(in the rows, 128 means zero)
Rotation paths and how fast each direction turns (degrees each step):
Each turn is a multiple of 5 degrees from 10 to 175, or 0.
Each row of a path follows its step; steps can be skipped.
Rotation 1:
step 1: [121 135 121 119 139 132 133 146 126 134 128 122 131 113 143 142 130 130
 121 124 127 121 131 125 137 120 137 113 140 122 127 139 146 121 127 137
 129 127 129 117 118 128 137 127 119 112 133 125 121 130 136 118 127 128
 141]
step 3: [128 136 131 146 142 119 137 139 141 132 142 138 125 125 127 137 135 127
 138 123 125 123 133 126 114 124 132 126 125 121 119 130 113 126 113 122
 128 124 124 115 121 109 116 126 123 142 119 121 127 130 129 126 126 124
 135]
step 18: [118 120 141 140 136 112 121 125 134 133 129 132 132 115 134 136 115 132
 124 118 132 130 131 131 134 127 124 128 134 129 125 112 143 120 130 128
 131 132 134 119 124 144 136 130 115 129 131 105 122 122 131 135 126 125
 144]
step 21: [129 128 119 124 141 128 126 137 132 126 143 125 112 124 134 138 126 118
 139 127 132 125 130 127 121 128 155 115 146 115 119 128 125 131 133 124
 124 124 126 121 115 123 134 120 123 140 134 132 128 137 135 125 124 143
 127]
step 24: [123 130 146 148 130 128 128 122 133 136 128 125 133 136 128 135 143 129
 141 136 134 114 129 135 134 131 122 128 126 125 113 126 115 124 118 139
 133 115 123 114 128 116 119 127 115 138 118 119 129 121 127 124 135 123
 133]
step 25: [128 127 128 132 124 131 128 129 135 130 132 120 105 125 137 114 136 122
 146 125 126 137 131 132 119 132 131 118 144 126 121 111 124 143 124 136
 121 125 117 128 119 130 128 136 128 143 131 121 133 131 116 138 116 120
 133]
step 31: [124 127 128 129 119 127 113 126 129 135 132 119 131 117 121 133 123 118
 134 127 133 135 123 128 127 145 126 110 149 138 121 141 146 131 132 127
 133 119 135 118 129 139 135 131 126 125 128 118 137 114 128 125 137 119
 137]
step 33: [130 120 125 134 128 137 136 138 119 120 141 123 121 123 129 123 134 133
 141 136 127 117 124 139 120 142 140 116 126 135 124 125 124 126 134 127
 123 121 141 118 107 130 127 123 115 140 119 119 121 139 126 146 123 133
 128]
step 40: [130 135 129 126 122 129 146 135 124 127 132 125 124 115 136 144 146 145
 125 113 129 134 135 142 121 122 123 131 134 132 116 135 151 124 121 132
 127 129 129 124 129 122 128 140 115 127 125 123 131 121 125 123 138 121
 137]
[125 125 126 127 129 124 129 125 130 130 131 128 129 132 124 132 125 127
 126 128 130 129 128 125 126 131 127 124 126 129 126 127 128 128 130 127
 124 129 129 124 127 125 126 129 130 129 132 129 127 129 133 130 130 128
 132]
140
[127 122 127 125 128 126 130 126 126 127 133 126 130 123 128 128 130 128
 128 125 126 127 126 128 126 132 132 128 129 125 130 128 123 126 126 125
 127 128 128 128 130 125 130 129 127 125 127 129 128 127 124 126 127 126
 128]
60
[126 126 134 126 125 130 129 129 125 126 129 128 127 129 125 130 132 128
 125 131 129 129 125 130 129 130 128 127 128 132 126 126 129 125 126 128
 130 124 130 128 129 130 128 130 126 128 129 130 130 125 128 132 133 128
 128]
160
Rotation 2:
step 7: [132 138 123 131 118 122 143 116 126 128 133 123 139 137 111 139 126 132
 120 119 134 119 118 133 124 141 122 129 133 120 133 121 130 121 121 139
 128 131 130 132 142 130 119 131 137 138 142 132 132 112 115 110 130 127
 130]
step 17: [128 151 131 146 120 125 134 127 121 122 139 122 137 113 125 141 122 129
 120 125 119 115 123 133 117 114 119 124 128 132 113 137 129 137 127 125
 136 120 127 133 140 139 121 134 134 136 136 125 129 127 123 119 139 124
 127]
step 18: [129 131 136 135 127 129 127 123 115 125 128 115 119 124 108 135 138 132
 112 129 112 134 120 136 116 120 127 123 136 139 117 128 130 119 142 128
 130 119 122 123 137 143 136 137 122 123 116 124 129 130 136 133 132 117
 121]
step 20: [124 136 133 130 139 127 129 124 140 135 136 139 134 124 129 138 132 121
 123 123 131 117 134 125 126 125 124 116 125 143 131 137 122 115 110 129
 114 135 119 129 140 134 119 141 133 106 137 124 136 116 120 129 120 135
 126]
step 23: [131 133 136 133 127 139 143 129 134 133 138 125 133 129 113 130 130 138
 122 122 139 139 143 128 119 139 129 126 130 122 116 123 147 108 125 130
 124 128 140 133 124 138 116 130 134 120 125 142 127 125 119 114 128 129
 120]
step 27: [128 141 145 133 133 119 134 116 125 135 133 130 129 135 113 143 136 138
 115 134 127 131 128 134 122 112 135 113 140 127 126 140 126 131 124 125
 136 120 138 132 129 136 131 139 123 115 135 145 124 124 126 132 134 125
 119]
step 34: [118 128 141 124 113 126 116 133 116 116 134 125 132 123 101 137 136 123
 128 128 108 120 113 139 120 123 127 133 126 122 126 138 125 132 122 129
 136 122 127 121 126 133 120 139 127 131 128 130 134 135 123 117 132 134
 120]
step 38: [125 137 135 133 143 122 125 136 127 132 129 117 123 119 115 122 128 114
 133 136 116 122 121 136 136 129 117 124 126 135 115 120 132 117 111 132
 125 135 134 127 137 129 125 143 142 139 116 133 126 124 127 117 117 138
 121]
step 39: [122 135 128 146 140 129 133 124 134 127 132 124 121 120 118 124 129 130
 130 121 133 122 128 131 135 124 123 126 128 137 118 136 129 107 137 133
 147 123 125 135 120 132 124 129 124 132 123 146 134 123 118 110 110 128
 117]
[128 128 132 126 128 132 125 125 127 128 129 123 126 129 125 131 127 131
 126 127 129 130 126 129 126 126 125 129 125 129 126 125 127 127 130 127
 128 126 131 129 130 130 125 125 131 132 126 129 124 129 128 125 124 128
 129]
70
[128 129 131 129 124 126 128 127 125 127 131 129 127 129 129 128 131 130
 126 127 123 123 129 128 127 128 129 130 130 126 125 127 128 131 131 127
 128 128 128 134 125 130 126 128 125 127 128 122 130 129 129 128 126 126
 130]
45
[127 128 128 130 129 128 131 130 132 122 127 127 129 127 130 131 127 129
 128 133 129 126 124 128 129 123 129 128 127 128 127 127 128 129 123 127
 126 127 130 132 127 131 128 128 129 126 129 128 127 131 126 128 125 132
 126]
100
[129 130 128 128 128 130 131 127 127 129 127 127 124 129 122 125 129 123
 130 128 126 126 126 128 131 130 129 133 124 124 130 126 130 129 124 128
 126 130 126 129 127 130 128 127 130 129 129 127 124 125 131 131 128 130
 130]
115
[131 128 130 129 130 128 126 130 126 129 125 130 123 129 128 132 131 127
 131 127 127 128 124 126 127 129 126 126 129 129 130 128 129 126 124 131
 131 127 128 130 129 126 130 127 126 129 130 126 128 127 122 129 124 123
 127]
55
[128 129 131 130 125 128 126 124 132 126 126 127 128 125 129 127 129 126
 128 126 127 129 128 130 128 130 130 129 129 130 124 129 127 130 124 130
 133 130 125 129 128 129 126 125 131 129 124 131 129 131 130 132 129 124
 124]
85
[128 127 131 130 128 130 128 127 129 132 127 127 133 126 125 133 126 130
 127 128 126 125 128 126 129 129 131 125 127 130 131 127 129 126 128 129
 133 129 125 131 127 127 127 129 129 128 132 127 125 132 128 129 133 131
 130]
110
Rotation 3:
step 3: [145 136 123 133 117 134 119 130 128 117 130 131 145 124 120 129 139 140
 129 143 134 123 122 131 124 122 135 118 135 118 133 117 131 129 133 131
 135 129 127 131 112 123 109 128 142 128 127 118 133 126 127 128 141 110
 144]
step 11: [108 136 135 116 130 134 140 129 139 131 145 119 129 112 126 127 127 122
 128 127 128 143 131 132 125 144 121 117 122 125 128 135 129 139 132 131
 149 125 125 117 125 138 117 128 142 123 134 138 131 137 126 141 116 129
 124]
step 20: [125 119 128 130 122 141 100 123 126 142 130 141 127 133 123 123 124 123
 122 134 127 134 133 128 135 132 129 113 140 112 133 135 122 118 113 128
 140 122 129 130 131 125 122 136 132 121 115 113 127 125 124 125 143 124
 141]
step 24: [126 129 125 132 116 130 110 127 126 131 127 128 124 105 116 121 118 124
 136 131 114 136 129 138 136 130 141 117 132 152 122 134 123 135 130 112
 141 124 125 120 128 123 121 126 133 114 127 125 123 135 123 120 122 124
 134]
step 27: [125 115 144 125 136 134 134 140 126 128 120 132 117 144 132 120 129 139
 125 126 130 125 127 124 143 120 113 132 131 125 147 134 112 129 128 123
 118 119 135 134 133 128 130 131 138 127 129 139 133 104 130 119 119 129
 134]
step 28: [130 136 126 124 117 129 120 145 123 125 123 122 151 117 124 115 133 119
 125 140 131 127 113 122 117 128 132 127 130 133 133 119 137 140 130 120
 141 122 128 121 117 144 120 123 134 112 132 132 126 129 132 127 121 122
 110]
step 32: [135 132 146 123 140 136 127 140 124 126 132 121 130 125 143 141 129 124
 121 135 134 117 131 125 130 130 117 123 146 131 137 110 134 132 112 120
 135 118 131 137 120 144 130 132 136 122 135 123 122 142 141 133 126 122
 135]
step 36: [119 120 149 126 128 133 147 118 127 124 134 139 131 104 137 135 124 126
 121 132 138 131 136 151 116 129 125 131 129 133 123 124 120 123 128 127
 130 124 134 126 123 133 129 122 125 135 140 123 126 145 133 128 117 136
 139]
step 38: [122 127 152 122 131 125 128 137 136 124 128 135 131 125 142 134 137 112
 108 123 128 123 136 135 133 127 114 130 129 107 124 119 132 141 134 131
 130 117 131 130 119 127 135 107 119 130 139 133 128 123 133 121 132 132
 130]
[128 126 130 133 130 128 129 126 132 132 133 128 131 128 126 130 128 129
 126 125 125 131 128 125 129 130 123 125 129 128 128 128 127 129 127 127
 127 126 129 129 126 127 132 127 129 128 129 130 128 131 126 127 130 123
 130]
120
[127 129 129 126 130 132 131 125 125 128 126 126 125 127 134 133 129 129
 126 129 126 130 126 126 127 129 125 129 129 125 128 129 129 125 127 128
 127 123 126 127 126 127 127 127 131 126 125 129 126 126 127 129 123 127
 125]
70
[130 123 123 128 133 132 125 128 126 128 127 127 129 128 128 129 129 130
 126 125 125 130 131 125 128 126 130 128 126 128 130 132 129 131 129 128
 127 128 131 128 129 129 127 130 125 131 130 126 132 128 127 129 124 129
 127]
175
[130 125 128 131 123 127 128 127 126 124 126 130 128 130 126 129 128 128
 124 126 127 132 131 133 127 126 127 129 131 130 124 127 133 130 129 127
 130 126 127 129 129 125 127 129 131 130 130 129 126 125 126 127 128 128
 128]
155
[130 127 131 130 130 128 133 129 129 124 123 127 129 129 129 127 128 122
 130 128 128 129 130 128 126 127 130 129 129 125 130 130 125 129 129 131
 128 127 130 130 130 126 132 129 124 127 127 133 127 131 126 128 127 127
 131]
170
[126 127 131 128 129 131 124 130 127 129 129 131 126 128 128 130 127 126
 130 128 128 128 133 130 127 128 129 129 131 130 123 130 128 126 127 135
 126 128 129 123 127 125 126 123 126 127 128 128 130 129 129 128 127 124
 128]
25
[130 131 128 124 125 126 129 128 127 129 125 127 128 124 129 128 127 128
 123 127 131 128 127 124 124 130 127 129 127 129 128 133 124 130 131 130
 129 129 128 124 130 125 129 126 129 128 134 125 128 130 126 128 131 127
 128]
145
Rotation 4:
step 4: [115 130 139 146 119 117 143 128 125 138 118 135 116 123 133 126 124 127
 138 133 125 114 131 133 117 130 129 122 127 129 130 139 120 132 114 133
 129 121 125 142 135 128 140 133 116 135 123 117 133 128 127 128 136 133
 130]
step 8: [137 141 124 121 129 132 132 137 120 131 125 121 113 144 126 133 129 129
 137 137 128 124 140 138 128 147 131 114 128 129 132 134 133 142 116 131
 129 135 122 133 127 139 138 132 122 131 136 113 121 134 122 125 139 132
 121]
step 11: [128 132 130 124 118 118 131 138 118 124 117 128 115 132 120 141 120 117
 140 134 119 124 129 121 120 146 116 118 137 128 140 123 144 127 117 131
 123 131 120 126 127 129 128 131 117 124 123 127 140 134 136 124 120 124
 129]
step 12: [125 143 141 116 121 110 125 130 120 128 129 121 109 123 127 129 112 135
 124 129 120 117 128 140 135 128 143 119 127 128 126 134 120 125 124 131
 127 130 138 126 128 125 127 132 120 129 141 130 133 125 129 125 136 144
 119]
step 21: [131 138 126 134 114 125 129 137 109 119 128 128 116 142 124 128 132 134
 134 142 133 131 130 127 134 139 122 132 123 127 120 132 136 129 112 116
 128 128 131 128 121 123 119 131 126 126 144 127 136 142 132 112 120 134
 122]
step 27: [122 136 131 139 113 119 134 125 105 126 123 129 119 140 123 127 137 128
 130 131 133 126 138 132 130 136 127 129 122 136 130 135 139 122 118 122
 110 120 133 134 130 125 130 131 114 130 134 132 136 126 134 109 135 124
 124]
step 31: [115 139 134 124 122 128 128 137 126 135 120 118 110 132 112 124 138 127
 135 143 136 134 126 136 126 128 121 127 143 137 123 126 119 124 124 124
 127 131 128 150 124 128 129 135 125 137 147 123 131 131 126 127 129 132
 128]
step 32: [121 130 125 123 125 126 149 135 124 138 133 133 117 131 119 126 128 127
 138 125 133 115 132 126 122 130 136 122 137 134 137 140 135 132 121 142
 129 114 131 124 123 126 123 123 128 127 130 142 139 140 115 128 129 117
 115]
step 39: [126 136 131 134 121 126 134 135 117 133 128 133 116 141 139 123 125 132
 136 137 129 124 143 129 125 144 130 118 118 130 123 145 135 136 114 119
 135 132 127 138 124 125 127 122 118 127 139 115 130 140 122 122 129 135
 123]
[125 128 128 129 124 121 127 128 132 127 127 130 129 127 129 132 123 127
 127 126 124 128 126 130 126 127 125 124 128 130 126 127 129 127 129 127
 130 132 129 127 128 127 126 130 126 129 125 127 129 125 132 130 124 129
 130]
60
[126 129 128 127 130 124 125 125 127 129 126 129 126 129 130 124 131 129
 128 130 131 128 128 127 129 128 126 127 129 129 124 128 132 129 126 129
 129 124 124 130 129 123 128 131 126 129 129 126 122 124 131 128 128 130
 128]
175
[129 125 133 130 127 125 132 129 123 127 131 125 129 126 127 125 127 129
 130 126 124 129 131 128 125 125 127 128 127 128 131 129 133 130 126 130
 127 125 129 128 127 129 129 131 129 127 130 128 127 126 128 128 125 123
 128]
140
[130 125 131 132 126 129 126 129 130 131 126 129 129 128 130 129 128 130
 126 127 126 130 124 126 130 127 125 132 133 130 125 129 126 126 125 129
 128 125 129 132 127 130 132 130 126 130 129 128 129 128 122 129 129 130
 130]
120
[126 130 127 129 124 131 130 128 130 130 128 128 128 126 127 128 132 129
 132 129 126 131 130 128 124 129 132 128 130 124 126 124 126 127 128 130
 126 129 127 129 128 125 131 132 132 128 126 126 131 125 129 132 126 129
 125]
120
[128 128 126 122 129 125 125 126 129 133 128 128 126 124 128 129 129 125
 129 127 128 130 132 125 128 125 128 128 130 132 129 124 127 131 126 130
 127 130 129 131 125 128 128 126 127 124 130 132 130 126 127 125 128 128
 127]
20
[126 129 128 130 127 129 127 128 129 124 126 122 127 126 127 127 128 127
 125 132 130 125 129 132 129 125 127 126 129 125 126 126 126 124 128 130
 130 126 131 128 126 130 128 128 130 127 129 133 125 126 126 127 124 130
 126]
115
[128 126 131 126 129 132 128 127 127 129 128 128 123 125 131 134 124 128
 125 131 127 129 129 125 130 130 128 126 127 125 129 129 127 129 128 130
 129 128 129 128 129 127 128 132 127 123 125 125 124 129 128 126 127 129
 128]
10
Rotation 5:
step 1: [125 144 124 130 129 127 119 123 123 122 126 124 122 128 119 125 137 139
 137 145 121 122 126 144 140 136 129 131 139 135 132 120 121 132 128 123
 131 131 110 126 146 145 128 128 124 134 136 130 142 122 129 127 121 117
 117]
step 2: [131 135 139 134 119 112 118 115 137 129 146 138 127 133 129 115 128 134
 115 122 131 136 115 122 124 135 127 125 113 135 125 128 137 131 132 129
 120 128 131 112 130 135 128 116 133 127 132 114 120 139 139 124 124 133
 121]
step 5: [125 124 122 112 126 125 139 129 129 130 130 109 124 122 134 123 121 143
 127 123 116 135 132 138 139 141 118 120 116 131 112 121 117 136 129 127
 119 145 124 131 128 135 117 123 136 134 124 145 132 130 132 133 126 131
 121]
step 10: [123 140 131 120 116 136 114 137 118 135 137 122 136 138 138 134 129 125
 130 122 123 122 138 143 130 129 127 129 134 126 120 118 120 125 131 130
 112 130 135 125 130 140 140 132 127 138 127 130 121 148 132 141 133 139
 138]
step 20: [118 118 119 126 131 139 117 116 145 132 124 131 126 137 122 131 129 145
 124 134 135 145 134 138 135 132 132 119 138 125 128 124 127 128 131 121
 124 139 126 129 126 137 131 121 128 132 118 123 144 121 135 128 123 114
 107]
step 26: [140 124 124 112 135 120 134 118 128 119 121 136 130 131 126 125 119 136
 122 147 124 128 132 132 134 139 121 134 130 126 125 121 121 116 121 130
 136 120 120 136 139 137 120 129 142 142 128 143 143 125 118 132 125 137
 130]
step 32: [140 129 149 122 121 123 122 110 138 142 135 133 134 132 114 125 133 119
 128 128 136 129 135 127 119 136 125 119 118 127 115 124 128 131 125 129
 132 132 124 134 132 131 117 109 136 132 124 117 131 125 142 125 126 141
 121]
step 33: [142 138 121 131 124 130 120 122 135 112 123 125 131 115 126 140 127 140
 126 142 126 131 132 131 132 115 121 138 126 135 125 118 127 128 140 132
 124 126 125 146 119 136 122 125 111 131 133 129 118 136 135 142 121 115
 126]
step 36: [127 149 132 126 116 134 124 138 119 142 141 132 119 128 132 132 126 126
 130 139 132 132 125 117 137 133 120 129 132 141 134 121 141 136 139 116
 134 126 131 140 121 127 128 127 133 132 136 121 130 121 135 121 145 144
 121]
[131 128 129 131 127 128 130 127 128 128 127 128 126 132 133 129 125 131
 128 131 131 131 132 129 126 126 127 130 128 129 125 128 129 123 129 129
 131 123 128 127 129 126 131 125 126 128 131 129 127 130 126 130 127 130
 132]
95
[128 129 125 133 125 129 127 130 128 130 127 126 130 127 128 130 125 129
 130 122 125 127 128 129 126 127 126 127 126 127 129 124 127 130 125 128
 130 128 129 130 128 127 128 124 131 125 126 131 130 127 127 129 132 134
 129]
55
[131 131 130 129 131 129 130 128 131 129 131 123 132 125 131 130 124 128
 127 130 128 127 127 125 126 127 130 132 127 125 128 131 130 128 128 126
 126 131 127 129 131 129 127 129 131 130 126 130 130 133 126 129 126 127
 127]
155
[126 132 125 125 127 126 127 129 129 128 131 129 130 124 128 126 127 127
 128 130 133 128 124 129 127 126 128 126 126 131 131 126 128 126 125 128
 133 127 127 130 128 130 128 130 126 128 131 129 131 126 122 127 128 128
 131]
145
[128 129 125 124 128 124 130 124 131 126 128 129 127 134 126 128 125 127
 126 127 129 133 126 126 126 128 123 130 127 124 125 129 128 130 129 130
 130 131 130 127 123 130 127 127 130 128 129 127 130 127 126 129 129 128
 126]
120
[128 130 127 131 132 129 125 126 128 129 126 129 127 124 125 123 126 130
 133 127 131 130 129 128 128 128 129 125 127 129 125 131 129 130 131 126
 127 130 125 127 124 127 124 124 127 126 131 131 127 130 129 129 127 129
 128]
25
[127 128 127 130 130 128 127 126 128 130 128 131 131 132 124 127 129 128
 132 132 129 125 128 128 129 131 131 129 131 123 126 128 126 128 128 130
 127 123 128 128 129 127 130 128 129 126 127 128 136 128 125 128 128 128
 128]
130
[129 125 130 124 130 130 129 129 126 129 127 129 127 129 125 132 129 130
 127 130 128 130 129 125 128 129 129 128 122 131 128 129 127 132 126 124
 128 128 126 128 128 132 132 124 129 126 128 130 129 126 125 127 129 127
 132]
170
Rotation 6:
step 2: [122 119 138 124 132 115 125 124 134 133 135 132 138 113 127 143 121 130
 123 124 135 135 126 131 123 135 119 133 133 136 123 137 134 128 140 123
 126 130 126 131 128 139 117 133 146 121 109 133 128 113 137 139 134 147
 126]
step 7: [127 132 134 133 139 129 142 139 140 128 133 128 133 136 132 114 143 136
 133 125 110 131 135 129 124 130 152 123 130 140 136 117 139 127 122 127
 134 130 122 127 120 132 144 132 130 137 129 133 130 145 130 133 122 119
 126]
step 14: [126 126 132 122 134 130 126 133 127 117 120 131 124 131 122 137  98 132
 134 134 120 124 128 132 135 134 133 125 132 119 107 144 125 134 124 136
 138 135 130 132 121 122 122 124 134 127 119 139 124 126 150 132 123 132
 140]
step 15: [131 127 132 117 138 141 134 131 127 115 127 121 132 117 119 129 127 112
 125 144 127 125 122 116 123 142 130 137 119 127 132 134 118 128 134 138
 139 131 139 135 129 117 136 122 136 144 128 130 118 124 141 130 118 113
 124]
step 17: [119 126 127 130 136 123 128 119 131 135 133 140 124 137 142 141 133 127
 137 133 131 135 124 121 133 114 122 130 138 116 116 149 132 135 130 133
 128 120 133 124 122 116 123 141 132 111 128 119 119 121 127 146 125 115
 136]
step 19: [124 137 127 129 127 118 129 131 143 127 126 131 135 126 126 112 131 123
 126 113 139 135 129 128 121 133 127 132 134 132 135 130 131 131 117 126
 124 137 101 125 132 143 136 132 133 121 134 138 112 124 115 132 134 120
 107]
step 20: [116 114 129 135 129 136 124 147 137 139 133 128 125 130 141 116 129 122
 128 124 133 131 129 126 116 133 129 129 125 127 120 135 124 133 126 121
 121 126 111 115 133 119 121 133 115 118 133 121 122 117 109 136 139 144
 132]
step 33: [113 128 124 126 130 137 127 126 133 116 123 124 142 127 135 140 122 132
 136 125 143 135 126 129 125 126 125 132 132 121 109 135 136 129 123 125
 137 129 136 139 113 129 108 140 125 140 128 118 141 131 132 134 120 114
 130]
step 39: [126 134 129 124 110 131 119 152 122 130 133 133 117 134 128 126 121 128
 126 133 118 138 120 140 126 126 134 123 123 142 118 117 124 137 126 138
 129 138 128 121 121 140 130 127 126 115 143 115 131 113 122 126 129 142
 131]
[126 125 125 128 128 127 126 127 126 128 128 130 127 130 125 132 131 133
 130 129 127 130 127 127 128 126 130 131 124 128 126 133 131 128 128 125
 132 127 126 128 129 127 128 130 131 125 125 127 132 127 127 125 125 132
 128]
95
[130 127 127 125 127 125 129 125 131 131 126 126 133 131 126 126 131 131
 129 130 125 129 129 128 126 127 124 133 130 129 127 127 128 130 128 129
 126 122 128 129 127 127 130 132 127 128 129 127 123 128 128 129 127 127
 129]
40
[128 131 129 127 128 128 128 125 132 129 129 125 131 129 130 128 128 126
 128 127 133 132 128 124 127 129 129 126 128 129 126 132 128 125 128 126
 127 130 124 132 126 123 131 128 128 127 127 125 131 129 127 134 128 129
 127]
25
[128 128 126 125 128 127 126 130 125 131 124 126 129 131 127 126 126 128
 126 126 129 127 130 126 124 131 127 126 129 131 126 129 127 129 129 126
 128 129 128 128 125 131 128 123 130 129 126 124 126 124 128 124 130 132
 132]
40
[121 126 125 131 129 127 131 129 131 129 131 128 129 129 128 128 130 128
 130 126 129 130 126 126 130 132 130 128 129 130 129 128 129 133 128 123
 125 127 126 127 126 130 125 128 125 130 127 127 128 129 125 126 129 124
 129]
25
[127 129 126 126 124 131 132 125 127 131 128 125 129 128 130 129 127 129
 125 125 127 130 130 128 127 130 128 130 125 126 129 129 130 130 126 130
 128 131 131 125 130 127 132 128 131 128 126 132 127 131 125 125 133 126
 128]
115
